Each path below is one point turned by a fixed rotation once a step. After each direction that follows a path, write how fast that rotation turns it, in degrees a step (0 if it stays still).
Each turn is a multiple of 5 degrees from 10 to 175, or 0.
Each row of a path follows its step; steps can be skipped.
path 1
step 5: [-27   4  15  -4  10  -4  12  -7  -7   3  11   8 -14  15  -5  28  12   2
  33   1  18  17 -14   8  23 -30  -3 -15   7  24   5  -8 -19  -4 -29  -4
   1   1  -3   4  13  22   5   1  39  15  -8   1  -8 -30  14   5 -23   8
  20   6  -3  28   4 -10 -18   9  21  -3 -15  -8   1  25 -14  15  -5 -15
   1 -22  12 -27   5   0   0   9   8   9]
step 14: [-18 -10  -2  14  -8  -6   5 -17  -8  25  -4   8  12 -10   5   0  -9 -15
   6   7 -28   2   0  17 -14  25  10 -21  15  -5   3 -13   0   2 -20  -7
 -25  -7  11 -19 -13  -7  -3   7  40  -8 -21 -17  15 -16  -1  11   1  37
  -8 -12  16 -16  -5  -2   2  12 -33  26   4 -25  -1  10  -5  -7  31  15
   9  -5  19 -12  10  26   1   7  -2  23]
step 17: [  9  18 -13  23  17   0 -28 -17  -4 -12  -2   0   4   3 -23  -2   3 -39
 -10  -3   2  -4 -16  -1  19   9  23  -8  31  -5   8   8 -36  -6  -8  16
  38  -2 -16   7  -3   0   0  39  -9 -26 -19 -12   8  -1  -6   2   0  10
   6 -15 -19 -17 -11   3 -26   3  -9  -6   6   6  26  -2   5  -9  13  24
   2  -6  -8  13  -4   3   4   8 -25   3]
step 18: [ 21   7  31  -8  11  -9  24  -4  15  -4 -18  -5   9 -19  -3 -18  -5  24
   6   2   0  -1  16 -10 -17  -5  -2  -9  21  17  -6  13  11   8   5  -7
  18 -10  -7  14   7  11 -17  -6   9  13  -3  29 -17   2 -20   5  24  -5
 -33   9  11  15  22 -12   4  -2   9 -21 -14   2  38   1  -9  33   1  25
  -7  17  -2   1  -6  11  -8 -39  16  -5]
step 28: [ 20 -34   7  23   6 -17 -25 -15  10   9 -14  10 -15  10  15 -12  -3  32
   3   4   6  14 -13  13 -27  -5  -7  -9   2  -4   0  -6   9  12  -5  -9
  30   6  -5  16  -4   5   1  10 -13   2  21   4  12   2  10 -26 -17   5
   8  -5  12  -5  -4   4  13  20  13   7 -24 -16  27  17   9 -10  -2 -23
   9  -7 -20 -20 -42 -12 -17 -22 -14  -6]
step 32: [-26 -15   4  29  -1 -12   2 -12 -28  12  -3  -5   0 -16 -18   7 -14 -17
   3   7  17  16  23  -2   7   2   4  -9 -15  14 -27  14 -27 -15  16  27
   1 -13  -9   2  26  13   3  13   3  23  -5  -8 -19   2   4   7   5   8
   1 -22   2  35   5 -17   2  -6 -19  -2  17  15 -15   1  -3  -3  33   5
  -3 -23  21 -10 -10   2  13  17 -33  -2]
step 37: [-11 -13   2  25 -24  -8  23  -5   8  -5  -6  33  -4  28 -11  -3  -6  -4
 -18  22  12  -2 -17  16  29 -15 -18  -5 -10  -5 -11  -8 -16   4  -4 -13
 -15  19 -25   6  15  -3  21   9  13 -20  14  -9  -4 -14  -8 -19 -22   1
  -9  14 -19  20   9  22  21   1  -8 -11  -7   2 -14  25  -6  15  -2 -16
 -16 -18   3  15  -5  21  10  -7 -14  26]
step 38: [ 12   0  -3  -1  28 -28  19  15 -28  12  -4  -3 -10  -8   7  21  -7  -5
  26  12   1   6 -10   0 -17  23  16  -7  -1  15  -9 -17  -2 -20 -10 -11
  40  -9 -15 -22  14   3  -9 -14   6 -14  20   5 -14  -2  29   6  21   4
  18  -9  30   8   5 -15  10  19  11  -5 -19  15  -5   1  -4 -15 -10  -2
  28 -12 -13  14   6   0  14  29 -12   6]
Speeds:
[ -1   5  -1   0   6  -8  -1   3   6   0  -3  -1   1  -4   2  -2  -1   2
   1   0  -2   3   5  -5   2   3   4   2  -8  -1   0  -4  -2  -2   0  -2
   4   3   0   6  -2  -2  -4   1   0   2 -11   4  -6  -1  -1   3  -7   3
  -6  -1  -1   1   4  -1  -7  -2  -3   2  -2  -5  -3  -3  -3   0  -3  -2
  -1   0  -3   2   7  -1   0   1   0   0]
120
[ 0  3  4  3 -5  4 -2  2  0  8 -3  0  6 -7  4 -1  5  1  5 -2 -4  6  3 -2
 -3 -2 -1  7  0 -3 -2  2 -3 -4 -2  5 -7 -5  5 -3 -4  1 -1  4  0 -2  4  0
  5  0  3  4 -2 -2  0  2  0  0  2  1  2  1 -1  7 -6  0  0 -4  0  2 -1 -4
  2 -1 -4  2 -3 -1 -4  1 -6  3]
55
[  0  -3  -4   2  -4  -1  -2  -2   7  -2   1  -3   0  -8   0  -4   5  -1
   0   1   4  -1   0   3  -1   6  -2   2  -4  -2   0   1  -3 -10   1   0
   2  -5  -3   2  -2   1  -1  -1  -1   3   6  -1   1   1  -1   0   6   2
   0   3  -1   1  -5  -1  -3   0  -1   1  -5   4  -4   2  -7  -4  -4  -1
  -5   6   8  -5   0   0   3  -4   1  -6]
35
[ 5  0 -4 -3  4  0 -7  8  2 -3  1  5 -1  3  2 -1  1 -1  6 -6 -2 -5 -4  6
  3 -6  4  0  0 -2  2 -4 -8 -1  3 -4 -6 -6 -3 -2  5  0  0 -4  5  1  3 -1
 -2  0 -4 -1  0 -2  1 -7  0  2  6  2  2  1  0 -3 -5  1  0 -4  0 -3 -1 -4
 -4  1 -1  0  4 -1 -2  4  0  0]
100
[ 2  5  0  5 -4  4  2 -1  1  4  3 -2 -1  3  2 -3 -1  2  4  0  2  3  6  2
  5 -2 -3  7 -3  0 -2  1  4  0  0 -7  1 -2  4 -5  5  0 -2 -7  4 -4 -4 -1
 -2  1  3  4  1 -2  3 -7 -5  3  2  0 -3 -4  0 -6  3  2 -3  3 -7  3  2 -2
 -2 -4  5  0 -4  7  3 -3 -3 -1]
135
[ 1  3  0 -4 -1  1 -2  1  2 -1 -1  0  1  1  5  4  1  4 -2 -1  2  2  2  1
 -3 -2  3  2  2  6  5  1 -1 -4 -2  0  6  3  6  4  2  6  2 -8  1  3 -1  0
 -1 -7  1  1 -1 -1  1  0 -1 -1 -2 -4  5  7  4 -2 -6 -4 -1 -5  5  5 -7  6
 -5 -4 -3 -4 -5 -2  2 -5  5 -1]
140
[-6 -6 -7 -3  2  1  5  0  2  4  1  0 -1  3  0  3  1  3  0 -2 -2  5  1  2
 -1  0  2  2  3 -4 -3  3  1 -2 -2 -5  3  2  4 -1 -3 -5  1  3  2 -1  1  0
  0 -2  4 -3 -4 -3 -4 -6  0  0  4 -2  1  3  6  1  0 10  0  1  2  2 -5  1
  0  4  7  7  2 -6 -2  5  2 -8]
95
[ 5 -1 -1  0 -2  9 -5  6  5  1 -9 -4  4 -1 -1 -1 -4 -3 -3 -1  0 -1  0 -1
  2  6  0  0  2  0  1  4  2  1  2  0 -1  0 -3  5 -1  8 -3  3 -3  3  3 -5
 -2  2  1  1  0 -3 -2 -3 -4  6  0 -8 -8 -2  1 -5  4  1  7 -2  5  4  5  0
 -1  2  0  3  0 -1 -3  1  3 -2]
45
